First come named moves, each a turn or a mirror, each shown by rows before and after it. For each pair of rows after them, which moves, in which order, take the first row to the second? The first pair is done for you.
move S:
[ -9  19 -11 -17  16  26  -1 -20 -10  11  22  -2 -18 -11 -17 -14 -20 -19
  -5   0   1   6  20   2]  ->  [-12  -4   6 -25  13  22   8 -19  -1  -7   0 -23   8  -5   7 -13 -13 -36
   0   1  -2  14  -4  24]
[ 35  28 -12  -2  26 -25 -30 -24   0  31  28  -8  -1 -27  -6   4 -36  -5
  -2  12  -9 -23  12 -45]  ->  [ 29  -7  14 -17  23 -32 -13 -22  11   1  -7 -42  43 -17  31   5 -19 -33
  11  17 -20 -15 -31  -7]
[ 20  40 -13  18  13   5  -5 -10  11  14  17  -2 -11 -22   0 -43 -21   4
 -21  16  18  20  10   5]  ->  [ 12  15   8   8  14  -1   9 -10  23  -7  -9 -27  17 -14  27 -43 -11 -20
 -12  18  11  27 -20  33]
move R:
[-16  -4  14  -9   1 -19   7   6  10 -31 -26 -20   4   3   3  18  21 -19
  -2   7 -10  -3  25  18]  ->  [-19 -11  11  -5  -2 -11  10   8  13 -28 -21 -19  -2   4   0  21  25 -18
  -1  10  -9  -2  20  17]
[  5 -13   7   2 -12  -8  -8  10   1 -16  -6  11  -6 -19   7  23  -2  24
 -21   6   0   0   3  -4]  ->  [  7 -10   1  14 -13  -5  -5   9   5  -6  -6   1 -12 -10   4  26   7  28
 -16  11   6   4  -1  -4]
[  8  12  -3  15 -12 -16 -14   4  -3  -2   7   6  -6 -10  -8  12  -7  16
 -18  -4   8   4  20 -23]  ->  [  5   4  -1   8 -12 -13 -17  11  -7  -7   6  16  -4 -12  -9  13  -7  17
 -26  -1   1  -3  19 -20]
[-17 -21  -5  14 -21  21  16  18  16   7  19  24 -27  19 -10  10  30  25
   9   5   2   0 -10  12]  ->  [  2  23  -6  30 -12  -9  13 -15  12  21   7 -12 -24  24  -5  -2  20  18
  28  -5  27  24   9  -7]
move J:
[  5   2   9 -18  24  14   2 -10 -17  -8   6 -16  24  -6   9 -17 -22 -31
   9  -5 -19  -6  11  15]  ->  [ 13   8 -16  27   9  20   5 -11  -5  31  23 -11 -33  11 -12   3   2   2
   8   9   4   4  12 -10]
[  1 -15  16 -12  -7 -19  -6  -3  14  -8  -4  -1 -19  -6  17   3  19  13
 -37  10  25 -12 -14   9]  ->  [ -2 -13  19 -20  11 -13  -4 -15  12  -8  -9 -19  -6  -9  20  -5  13 -12
 -27  10  23  -8 -18  16]
[ -8  -6  -9   2 -10  17 -17  17   4   3  32  33 -11 -11 -30  17   1  23
 -21   7  -4 -10   7 -17]  ->  [-15 -12  12 -30  15  16 -15   0  -8 -18  17   6  34 -23 -13  -1 -19 -27
 -10  -3 -21 -12   0   4]
move P:
[ 19 -28  10  20   8 -16  10 -16  17   9 -29 -36   7   9  26  39   0 -10
  -7  15  29  29 -25 -17]  ->  [ 14 -23  14  16 -12 -25  17 -12  23   4 -33 -25   9  18  28  31   9  10
  -1   7  29  33 -26  -8]
[ 30  13  14  -3   7 -24  -9 -22 -13  24  12 -11 -17 -11 -19   3 -10  -1
 -24  -1  25  10  53 -31]  ->  [ 22  18  24  -7 -23 -36   2 -17  -5  17   6   3 -17  -3 -10  -2   1  30
 -14 -13  26  17  51 -18]
[ 12  13  10   5 -12 -20   0 -12   7   5  -7 -15   1  14   0  13  10  12
  13  -8  16  11  -3  -4]  ->  [ 17   6   4  10   6  -9  -8 -19   2  11  -1 -26  -1   6  -3  17  -1 -11
   6   2  15   9  -2 -11]
move Z:
[ -4 -29  -3   7 -14   2 -17  11   5  -7 -11   2   9 -12  13   0  10  -5
 -15   4   9  -6  -5  24]  ->  [  3 -23   1   5 -14  -8 -21   4   0  -8 -17  -5  13 -17  18   0   7  -5
 -15   2  13  -3  -2  12]
[-11   2  -1 -15 -12   2  -6   8  -5 -16  27  29 -13  -2 -14  -9  -6  26
   2 -16 -16 -26  14  14]  ->  [ 13  25   5 -10  -3 -31 -14 -19 -14 -17   4 -11   6 -10  -1  -9 -21   9
   3 -20  -1  -5  24  -7]
[ -8  10  15 -31   4  -6   6 -21   1 -17 -21 -27  32  13  21 -22  -8 -20
  31 -12   5  14  -1  17]  ->  [-30 -17   2 -42  -9  29   4  20   3 -16  15  34   8   6   0 -17   7  11
   8  -4 -16 -16  -3  24]
[ -1  -9  -6  13   6  11   2  -1  -2   9  10 -15  -7   4  -5   0  -2 -18
   8   8  -1  -1  -5   5]  ->  [  2 -11  -9  12   3  10  -6   6  -6   6  15  -1 -10 -10  -8   5  -8  -7
  -7   8  -4  -7   2  -5]
Then:
Between the rows of a pair lie two moves.
[ -7 -15 -21  14  34  18  29  14  -5   9  23 -13   0  19  -1 -28  -5 -35
  27   4 -31 -27  -1   3]  ->  [ -9 -24  -5 -14   9   5  18  35 -12 -21  21  30  15   1   6 -24 -11  -2
  -1  -5 -43 -41  12   5]
J J
[-17   2  18 -21 -18 -13  16  -9 -12 -13 -18 -10  22  17   4 -23   4   0
  25  -3   9  12 -16  39]  ->  [ -1   2  -7  17  16  11  10 -22 -14  24  -2 -34 -14  16 -18  -4   3 -26
  12  23  23  14 -13  14]
J P
[ -8   0   6 -24   0  17  -6   5  -9 -17   4  25   2 -15   1 -14 -10 -17
 -13   0 -18  -6  -4  19]  ->  [ -7   4   8 -19   0  12   3 -10  -3 -13  -5   4  10  -3   8 -24  -4 -30
   6  -6 -14   5 -12  30]
Z Z
[-37 -31 -19  32  19  12  12  -2  25  14   9 -37  -7  -2   0   3  21 -14
 -12  53   7  16 -37   2]  ->  [-41 -21  -8  18 -32 -19   9  22  22 -10   5  16 -10  -7   5   8  27  55
 -29  38   8  12 -17  -5]
Z P
[-13 -15  -9   8 -32  12  32  34  13   6  -1  -2 -28   7  -8  33  24   6
 -10   7  -2  -6 -14   6]  ->  [  3  -8  17 -25 -17 -14  10  24  -9 -28 -23  -6  18 -24  11  30 -12 -14
 -33  -1 -11 -11   0  -7]
J Z
[  1  -7   5   7 -25   7  -6  29   8 -20   4  40 -12   3  -8  12  12  50
 -18  -7   2 -19   2 -10]  ->  [ -8 -16  20 -25  13  23  -4  16  -2 -41  -3  12  31 -10   6 -14  -9 -17
  -4 -10 -22 -27 -12  17]
J Z
[  9   3  17 -26  -8 -18 -11 -26  11 -24 -24   5  36  -8  25   0  -6  11
 -11 -10  10   1  -6   0]  ->  [ 20   7 -12  19  18  -1 -12 -41  15  18  -7 -23  -4   0   6  11   2  -6
  -8  10  28  12  -7 -23]
P J
[  5  20  -2  20  -9 -19  17  -7  14  11 -11 -10 -22   9  -1  -6  12  22
  23   9  13  12  -6   0]  ->  [ -5   2 -16  23  12  15   9   4  13  23  10  -2 -35   1 -16   3  11   3
   9  25   1  -4 -12   1]
P Z
[ -8  -2   5 -36 -20 -15  -5   8   7 -13  -4  26 -18   4  21 -20   1  20
   5  13   3   8  -6  17]  ->  [ -4   3 -10  -9 -14  -7   3  -2  13  10   5   8 -41  19   9 -15  13  10
  19  23  17  19 -13   9]
J J
[-13  -2  21 -10   7  17 -15  -3  -6   0  10   4  16 -28  -1 -22 -19  -6
   5 -19 -16 -25   8 -14]  ->  [-10   7  33 -12  -5  -3  -6  -9  -3  -5  -1  -4  24 -19   6 -28 -14   4
  13 -27 -13 -17   9 -10]
P Z
[ 13  -9   5  -8  -7  10   7   4  -4 -19   3   4  20   7  15  -5  -9  -2
  -9  14  -3  -6   1  -3]  ->  [  9  -1   1   5 -14  10  17  -4   3  -6   2  -3  10  23  14  -6   3   7
   9  15   5   3  -3   1]
J P
[ -9   2  -3   0 -15 -25 -19  -5  -7  12  19  -2 -36  26   6  -2  -9  35
  16 -17  32   9  -5 -31]  ->  [-15  -1  -5  -2 -18 -16 -16  -2  -6  14  22   2 -41  28   7  -2  -3  36
  17 -14  29   7  -7 -26]
Z Z
[-20 -23   5  -4   3  24  13  10   1   1  25   3 -10  15  -7  17  12 -12
  -2   9 -15 -17 -18  18]  ->  [  0  -1  14   1  16  -6  11 -23  -3   2   2 -44  12  14  11  12  -1 -34
   9   4   0   3 -13   9]
Z Z
